128 stands for zero in the data rows.
Here are some rows, each followed by its group. Groups can overlap.
[97, 135, 131, 117, 98, 160, 89, 68, 124, 165, 122, 140, 139, 113, 145, 98, 142, 108, 127, 165, 135, 148, 97, 103] GZ
[161, 128, 146, 136, 100, 157, 152, 151, 131, 161, 141, 141, 122, 148, 169, 114, 179, 101, 130, 146, 166, 162, 132, 94] SL
[151, 127, 135, 143, 116, 130, 138, 151, 149, 136, 112, 147, 122, 149, 174, 128, 148, 121, 97, 141, 163, 171, 143, 108] SL
[173, 109, 125, 110, 167, 100, 165, 145, 119, 99, 131, 92, 129, 73, 90, 126, 102, 167, 128, 100, 162, 83, 113, 177] CC
[167, 90, 138, 122, 155, 92, 168, 148, 116, 102, 119, 104, 121, 80, 103, 132, 95, 185, 137, 121, 153, 66, 109, 179] RZ
[156, 135, 141, 129, 83, 161, 150, 149, 131, 165, 145, 142, 138, 143, 158, 119, 181, 102, 140, 157, 156, 155, 113, 88] SL
[175, 99, 123, 114, 171, 79, 172, 149, 121, 89, 114, 130, 141, 151, 119, 125, 97, 121, 120, 88, 166, 91, 179, 143] MM
[109, 129, 102, 129, 168, 83, 125, 152, 131, 90, 112, 135, 138, 143, 95, 164, 94, 156, 125, 92, 82, 110, 144, 175] RZ
[79, 121, 130, 128, 162, 119, 80, 69, 125, 97, 120, 96, 81, 166, 100, 134, 111, 121, 125, 94, 92, 88, 175, 144] CC
[95, 142, 101, 131, 169, 91, 110, 146, 128, 91, 119, 125, 126, 158, 95, 163, 97, 146, 125, 92, 80, 121, 154, 169] RZ
[97, 132, 146, 151, 100, 157, 87, 78, 147, 155, 127, 135, 121, 134, 196, 97, 138, 117, 126, 151, 132, 145, 109, 107] TR
[91, 134, 139, 109, 100, 162, 81, 89, 124, 159, 140, 143, 137, 123, 123, 114, 151, 102, 131, 132, 118, 161, 104, 103] GZ
[157, 130, 144, 132, 91, 160, 152, 151, 131, 164, 144, 140, 132, 145, 162, 116, 183, 98, 136, 149, 159, 162, 127, 93] SL
[127, 136, 124, 134, 101, 169, 117, 75, 126, 170, 113, 129, 142, 84, 177, 73, 130, 134, 114, 172, 161, 142, 87, 114] GZ
[159, 135, 149, 132, 93, 157, 152, 149, 134, 162, 141, 143, 134, 147, 161, 118, 181, 99, 134, 149, 160, 161, 126, 90] SL
[95, 132, 149, 108, 108, 141, 96, 128, 134, 116, 135, 145, 134, 120, 100, 128, 129, 96, 107, 112, 104, 169, 125, 107] GZ
[171, 108, 118, 124, 168, 84, 173, 148, 136, 87, 130, 133, 142, 156, 99, 153, 113, 113, 123, 91, 152, 102, 183, 133] MM
[105, 134, 129, 122, 94, 163, 94, 62, 123, 164, 123, 140, 142, 109, 150, 99, 137, 113, 122, 170, 142, 148, 94, 106] GZ
[156, 133, 146, 135, 101, 154, 150, 148, 137, 159, 136, 142, 116, 151, 167, 111, 176, 96, 125, 145, 161, 169, 137, 96] SL
[78, 112, 135, 131, 117, 178, 78, 60, 129, 129, 156, 116, 90, 167, 96, 145, 166, 115, 150, 98, 90, 90, 162, 106] RZ
[86, 148, 112, 131, 168, 104, 93, 128, 131, 93, 121, 104, 101, 168, 95, 160, 104, 127, 126, 92, 81, 110, 167, 155] RZ
[77, 110, 137, 132, 134, 162, 78, 69, 132, 118, 145, 109, 85, 170, 97, 150, 148, 114, 139, 95, 88, 89, 171, 114] RZ
[99, 134, 145, 108, 113, 133, 101, 133, 137, 109, 127, 144, 128, 125, 96, 133, 115, 100, 104, 107, 102, 168, 138, 109] GZ
[93, 132, 147, 110, 108, 146, 93, 125, 136, 119, 132, 146, 136, 121, 102, 128, 131, 93, 112, 108, 106, 165, 124, 105] GZ
[83, 151, 103, 130, 164, 97, 89, 124, 126, 95, 118, 105, 121, 163, 98, 156, 97, 134, 126, 93, 81, 116, 156, 160] CC
[144, 162, 147, 121, 126, 138, 159, 154, 148, 155, 139, 144, 89, 153, 192, 123, 163, 97, 117, 145, 167, 152, 164, 108] SL
[139, 141, 117, 132, 169, 102, 146, 156, 114, 82, 109, 113, 89, 168, 114, 177, 82, 150, 128, 88, 108, 127, 187, 159] CG
[90, 149, 102, 134, 169, 96, 103, 143, 130, 91, 117, 115, 115, 164, 96, 159, 99, 135, 126, 90, 79, 116, 160, 165] RZ
[106, 133, 103, 129, 169, 84, 123, 151, 129, 91, 113, 132, 136, 144, 97, 165, 93, 156, 124, 92, 82, 114, 145, 174] RZ
[125, 135, 145, 110, 103, 147, 130, 158, 125, 150, 147, 142, 138, 123, 94, 171, 145, 94, 138, 143, 104, 154, 133, 88] TR
[91, 140, 144, 120, 102, 146, 93, 134, 126, 152, 137, 136, 136, 133, 129, 158, 138, 109, 137, 154, 97, 150, 119, 94] TR
[143, 126, 100, 127, 163, 95, 154, 154, 136, 91, 173, 135, 138, 167, 88, 182, 143, 102, 150, 88, 104, 123, 188, 116] MM
[161, 132, 115, 152, 89, 169, 164, 140, 116, 182, 125, 92, 124, 83, 149, 99, 126, 175, 135, 197, 160, 76, 66, 126] CG
[88, 134, 142, 108, 100, 159, 84, 97, 126, 152, 139, 146, 134, 124, 118, 116, 154, 97, 123, 130, 112, 156, 109, 100] GZ
[93, 129, 146, 106, 104, 152, 88, 117, 133, 126, 135, 140, 135, 119, 107, 128, 133, 97, 112, 116, 106, 163, 117, 105] GZ
[102, 137, 130, 118, 97, 164, 91, 68, 123, 166, 120, 140, 142, 113, 145, 98, 141, 109, 126, 169, 136, 149, 93, 104] GZ
[145, 101, 124, 125, 165, 79, 158, 150, 126, 89, 112, 129, 142, 109, 93, 160, 91, 173, 128, 104, 105, 87, 126, 179] RZ
[136, 107, 118, 126, 166, 79, 153, 151, 128, 91, 112, 132, 144, 116, 94, 164, 90, 169, 125, 101, 98, 96, 133, 178] RZ
[153, 138, 144, 131, 74, 161, 148, 149, 128, 167, 146, 140, 142, 128, 151, 112, 180, 105, 141, 161, 150, 150, 95, 91] SL
[154, 105, 114, 150, 126, 102, 161, 148, 127, 135, 129, 132, 144, 93, 128, 143, 94, 216, 140, 186, 130, 89, 67, 160] CG
[152, 138, 140, 135, 76, 162, 149, 149, 131, 169, 145, 142, 139, 130, 152, 112, 177, 105, 146, 162, 151, 150, 97, 89] SL
[158, 130, 144, 136, 108, 150, 149, 142, 141, 154, 128, 145, 113, 153, 173, 106, 176, 94, 118, 140, 162, 167, 146, 100] SL
[156, 135, 143, 131, 89, 159, 150, 149, 133, 169, 142, 142, 136, 142, 156, 116, 182, 96, 136, 156, 159, 157, 118, 91] SL
[165, 128, 145, 105, 136, 126, 157, 155, 137, 119, 117, 142, 136, 127, 123, 123, 124, 91, 106, 102, 162, 163, 166, 105] TR
[92, 137, 137, 110, 98, 159, 87, 75, 122, 167, 135, 143, 136, 122, 133, 103, 152, 101, 134, 157, 127, 154, 100, 104] GZ
[113, 133, 146, 111, 104, 146, 123, 158, 124, 151, 144, 138, 137, 125, 97, 166, 146, 96, 144, 146, 99, 155, 130, 90] TR
[158, 96, 134, 120, 159, 84, 166, 147, 122, 96, 115, 117, 131, 93, 93, 152, 91, 178, 132, 111, 125, 78, 116, 181] RZ
[84, 148, 99, 131, 163, 95, 93, 131, 126, 95, 116, 113, 129, 159, 98, 159, 97, 136, 123, 96, 79, 121, 149, 160] CC
[158, 133, 146, 133, 105, 154, 151, 147, 138, 156, 140, 142, 114, 147, 170, 109, 176, 95, 127, 140, 164, 168, 136, 95] SL
[171, 98, 134, 170, 170, 88, 168, 147, 121, 97, 130, 107, 136, 124, 189, 48, 97, 177, 146, 105, 174, 69, 145, 172] MM
[143, 132, 143, 112, 110, 146, 149, 163, 130, 146, 146, 145, 133, 121, 87, 152, 148, 89, 132, 133, 121, 161, 141, 86] TR
[102, 138, 141, 114, 103, 148, 107, 151, 120, 152, 143, 136, 135, 127, 109, 171, 145, 101, 138, 150, 95, 149, 123, 93] TR
[80, 142, 115, 127, 165, 103, 83, 99, 126, 95, 121, 94, 104, 167, 98, 146, 99, 129, 126, 96, 84, 105, 164, 154] CC
[115, 139, 123, 129, 96, 169, 102, 66, 125, 163, 115, 134, 141, 94, 165, 83, 131, 121, 118, 171, 151, 144, 88, 109] GZ
[147, 136, 108, 149, 171, 77, 152, 155, 125, 98, 130, 129, 122, 156, 124, 161, 92, 214, 144, 129, 120, 125, 127, 181] CG
[170, 109, 132, 121, 149, 95, 171, 152, 123, 96, 113, 99, 125, 71, 99, 126, 94, 161, 123, 105, 160, 79, 108, 175] CC
[101, 138, 101, 129, 169, 86, 115, 151, 128, 92, 116, 128, 132, 150, 92, 165, 98, 147, 126, 93, 80, 118, 148, 171] RZ
[91, 135, 140, 111, 97, 159, 83, 80, 124, 162, 139, 139, 137, 121, 128, 111, 155, 102, 132, 149, 121, 156, 104, 103] GZ
[165, 128, 148, 105, 124, 137, 160, 156, 138, 137, 135, 144, 139, 123, 101, 130, 137, 88, 118, 118, 148, 159, 152, 90] TR
[88, 132, 137, 106, 100, 161, 83, 97, 126, 152, 149, 140, 135, 122, 120, 117, 153, 99, 129, 136, 115, 160, 109, 104] GZ
[136, 141, 121, 139, 102, 164, 121, 81, 127, 177, 111, 123, 141, 84, 180, 68, 125, 136, 116, 179, 162, 136, 86, 116] GZ
[165, 127, 146, 105, 134, 128, 158, 155, 133, 122, 119, 143, 136, 124, 119, 127, 127, 92, 103, 109, 162, 162, 157, 102] TR
[155, 128, 148, 116, 118, 111, 151, 186, 120, 107, 120, 168, 140, 142, 138, 108, 98, 90, 139, 147, 140, 145, 140, 83] TR
[131, 142, 122, 138, 103, 167, 121, 79, 130, 173, 114, 124, 140, 82, 178, 70, 125, 137, 112, 177, 164, 138, 87, 118] GZ
[108, 136, 126, 125, 95, 167, 97, 62, 124, 162, 118, 134, 139, 104, 156, 93, 136, 119, 118, 172, 145, 147, 91, 108] GZ
[157, 102, 136, 126, 156, 92, 166, 151, 133, 93, 112, 112, 131, 83, 91, 158, 91, 155, 120, 104, 118, 80, 114, 173] CC
[91, 134, 144, 111, 102, 153, 84, 114, 131, 135, 134, 140, 134, 124, 104, 121, 142, 97, 119, 114, 105, 164, 112, 105] GZ
[139, 140, 114, 123, 160, 117, 144, 158, 114, 82, 106, 108, 82, 169, 112, 183, 85, 134, 119, 85, 105, 127, 190, 147] CG
[165, 110, 113, 129, 165, 88, 171, 149, 140, 89, 144, 134, 142, 163, 92, 166, 122, 110, 128, 88, 141, 113, 183, 128] MM
[129, 141, 121, 141, 103, 166, 118, 77, 130, 175, 115, 125, 143, 84, 179, 69, 128, 135, 115, 173, 160, 141, 84, 118] GZ
[155, 137, 142, 131, 77, 161, 149, 151, 128, 170, 144, 140, 140, 137, 154, 113, 179, 104, 143, 161, 153, 154, 102, 91] SL
[97, 142, 99, 130, 169, 89, 111, 148, 128, 91, 116, 125, 126, 155, 96, 162, 96, 143, 124, 92, 79, 118, 151, 169] RZ
[80, 121, 132, 134, 156, 135, 81, 89, 133, 102, 131, 97, 85, 170, 97, 157, 123, 111, 130, 91, 83, 89, 174, 131] RZ
[151, 128, 140, 142, 113, 135, 142, 149, 148, 141, 118, 146, 118, 150, 174, 115, 154, 113, 101, 134, 164, 177, 141, 107] SL
[167, 91, 138, 120, 156, 91, 170, 148, 116, 101, 118, 106, 126, 82, 100, 136, 94, 184, 136, 120, 149, 70, 108, 178] RZ
[91, 146, 102, 131, 168, 94, 105, 142, 130, 90, 117, 117, 120, 163, 98, 162, 99, 138, 126, 93, 79, 119, 156, 166] RZ
[94, 130, 148, 107, 106, 147, 94, 127, 136, 119, 129, 144, 130, 125, 102, 131, 129, 100, 107, 112, 110, 169, 124, 107] GZ
[164, 91, 136, 122, 158, 86, 168, 146, 120, 98, 115, 113, 131, 90, 95, 146, 93, 182, 130, 113, 132, 76, 115, 178] RZ
[106, 114, 103, 130, 161, 88, 123, 151, 129, 94, 111, 135, 141, 119, 93, 170, 93, 150, 121, 100, 79, 102, 131, 167] CC
[159, 131, 140, 136, 108, 148, 150, 142, 143, 151, 134, 144, 112, 152, 173, 107, 175, 103, 121, 138, 165, 174, 142, 100] SL
[81, 131, 126, 132, 161, 123, 84, 100, 132, 97, 128, 96, 89, 169, 98, 158, 115, 115, 128, 90, 81, 96, 175, 140] RZ
[112, 138, 125, 127, 98, 166, 102, 67, 125, 162, 118, 136, 139, 98, 159, 87, 131, 117, 117, 176, 150, 147, 89, 108] GZ
[83, 140, 116, 131, 166, 113, 88, 116, 131, 95, 125, 101, 99, 168, 96, 160, 107, 121, 125, 91, 80, 104, 171, 150] RZ
[173, 109, 129, 121, 152, 96, 170, 148, 122, 95, 114, 100, 122, 73, 100, 117, 92, 164, 122, 104, 165, 80, 106, 174] CC
[171, 125, 113, 126, 150, 100, 167, 128, 108, 98, 114, 94, 129, 60, 163, 57, 94, 179, 133, 117, 177, 86, 105, 175] CC
[142, 153, 120, 134, 106, 170, 113, 76, 123, 167, 104, 122, 146, 87, 139, 86, 103, 126, 99, 170, 150, 147, 94, 107] GZ
[93, 135, 146, 111, 108, 150, 92, 117, 132, 125, 130, 144, 130, 125, 104, 131, 130, 94, 114, 117, 104, 167, 118, 104] GZ
[94, 136, 138, 112, 98, 157, 84, 80, 122, 168, 137, 143, 136, 120, 132, 105, 150, 99, 134, 154, 126, 155, 105, 103] GZ
[116, 103, 115, 132, 159, 89, 135, 148, 133, 91, 115, 132, 142, 104, 94, 171, 93, 150, 120, 99, 85, 95, 123, 170] CC
[168, 145, 142, 120, 78, 156, 164, 133, 125, 176, 157, 134, 129, 153, 158, 103, 147, 118, 143, 153, 149, 163, 113, 87] SL
Which 4 groups are nearest to each row below, nearest first, going by the distance to the group's nearest row?
[103, 128, 148, 110, 110, 137, 100, 127, 138, 112, 126, 145, 132, 126, 99, 130, 115, 98, 105, 109, 106, 172, 138, 108] -> GZ TR SL CC
[177, 97, 129, 118, 171, 78, 173, 149, 115, 88, 109, 126, 138, 147, 132, 110, 95, 130, 120, 92, 168, 90, 178, 150] -> MM CC RZ TR
[108, 129, 138, 134, 107, 172, 92, 63, 129, 166, 112, 142, 144, 122, 145, 103, 139, 92, 134, 164, 138, 147, 85, 109] -> GZ TR SL RZ
Which 5 groups are nearest to each row below, nearest first, going by the distance to the centre of the group?
[170, 127, 114, 124, 151, 97, 168, 129, 106, 100, 116, 93, 128, 63, 158, 58, 94, 179, 132, 114, 179, 87, 107, 178] -> CC CG MM RZ GZ
Which 4 groups are nearest to each row below, nearest first, going by the average distance to the group's rows?
[156, 102, 126, 150, 106, 127, 163, 143, 120, 156, 125, 116, 140, 73, 133, 129, 103, 201, 139, 197, 140, 68, 63, 144] -> CG CC GZ SL
Which 5 groups are nearest to each row below, nearest first, going by the distance to the group's nearest row?
[164, 131, 144, 110, 138, 126, 155, 153, 132, 116, 119, 144, 136, 125, 125, 121, 125, 90, 100, 100, 165, 166, 162, 105] -> TR SL GZ MM CG
[170, 100, 134, 168, 168, 89, 169, 145, 124, 98, 129, 109, 134, 123, 191, 47, 99, 181, 146, 109, 175, 68, 142, 173] -> MM CC RZ CG SL
[153, 109, 111, 151, 134, 94, 161, 149, 123, 129, 126, 135, 142, 99, 126, 146, 94, 220, 137, 179, 130, 94, 72, 164] -> CG RZ CC MM GZ
[79, 115, 132, 126, 158, 122, 79, 68, 124, 97, 125, 101, 80, 167, 100, 133, 112, 119, 124, 91, 92, 89, 175, 142] -> CC RZ CG GZ MM
[156, 136, 143, 129, 75, 160, 149, 151, 127, 166, 146, 138, 143, 134, 151, 115, 177, 102, 146, 162, 155, 151, 104, 90] -> SL TR GZ CG MM
[78, 114, 133, 133, 141, 157, 79, 74, 133, 114, 141, 106, 85, 171, 95, 153, 143, 112, 134, 91, 87, 88, 173, 114] -> RZ CC GZ TR CG
[87, 149, 105, 132, 169, 101, 98, 134, 128, 92, 118, 108, 112, 166, 95, 162, 103, 132, 125, 94, 80, 116, 162, 160] -> RZ CC CG MM GZ
[144, 101, 130, 129, 156, 89, 160, 149, 131, 93, 111, 119, 136, 90, 93, 164, 88, 152, 118, 101, 100, 85, 115, 173] -> CC RZ CG MM GZ
[161, 124, 124, 150, 92, 164, 163, 140, 117, 180, 124, 92, 125, 78, 145, 108, 121, 179, 137, 199, 156, 70, 66, 128] -> CG GZ SL CC RZ
Which 4 groups are nearest to each row below, nearest first, going by the distance to the centre of the group?
[104, 135, 129, 122, 98, 162, 94, 65, 125, 165, 119, 140, 140, 108, 150, 95, 134, 110, 124, 171, 138, 149, 93, 106] -> GZ TR SL CG
[160, 127, 146, 138, 112, 145, 149, 140, 145, 148, 122, 144, 107, 152, 176, 105, 167, 107, 117, 138, 164, 173, 145, 102] -> SL TR GZ CG
[155, 105, 120, 153, 121, 106, 161, 145, 124, 140, 127, 131, 143, 84, 131, 141, 98, 213, 135, 190, 133, 81, 67, 155] -> CG CC RZ TR
[136, 127, 97, 130, 161, 97, 151, 153, 137, 92, 172, 135, 135, 166, 87, 183, 151, 102, 156, 87, 98, 127, 185, 114] -> MM RZ TR CC
[94, 132, 146, 111, 111, 142, 93, 126, 133, 115, 128, 151, 135, 125, 100, 128, 123, 95, 113, 108, 104, 169, 127, 106] -> TR GZ RZ SL
[174, 93, 133, 138, 174, 80, 174, 151, 108, 88, 113, 119, 136, 139, 162, 76, 92, 147, 131, 93, 174, 81, 168, 161] -> MM CC CG RZ
[149, 99, 129, 124, 162, 81, 162, 149, 125, 93, 114, 123, 137, 99, 95, 159, 92, 174, 127, 108, 111, 86, 124, 178] -> CC CG RZ MM
[94, 144, 88, 119, 151, 120, 106, 149, 115, 107, 188, 123, 103, 168, 97, 169, 171, 111, 178, 93, 74, 125, 182, 109] -> RZ TR MM CC
[77, 115, 136, 133, 145, 151, 81, 76, 135, 109, 140, 103, 83, 170, 97, 155, 136, 111, 134, 91, 87, 87, 174, 120] -> RZ CC TR GZ
[166, 103, 136, 126, 153, 93, 171, 153, 130, 95, 113, 104, 129, 82, 94, 147, 91, 161, 123, 106, 136, 81, 111, 173] -> CC CG RZ MM
[79, 116, 136, 131, 146, 148, 79, 80, 133, 106, 135, 100, 83, 169, 94, 156, 133, 110, 133, 93, 85, 88, 172, 123] -> RZ CC TR GZ
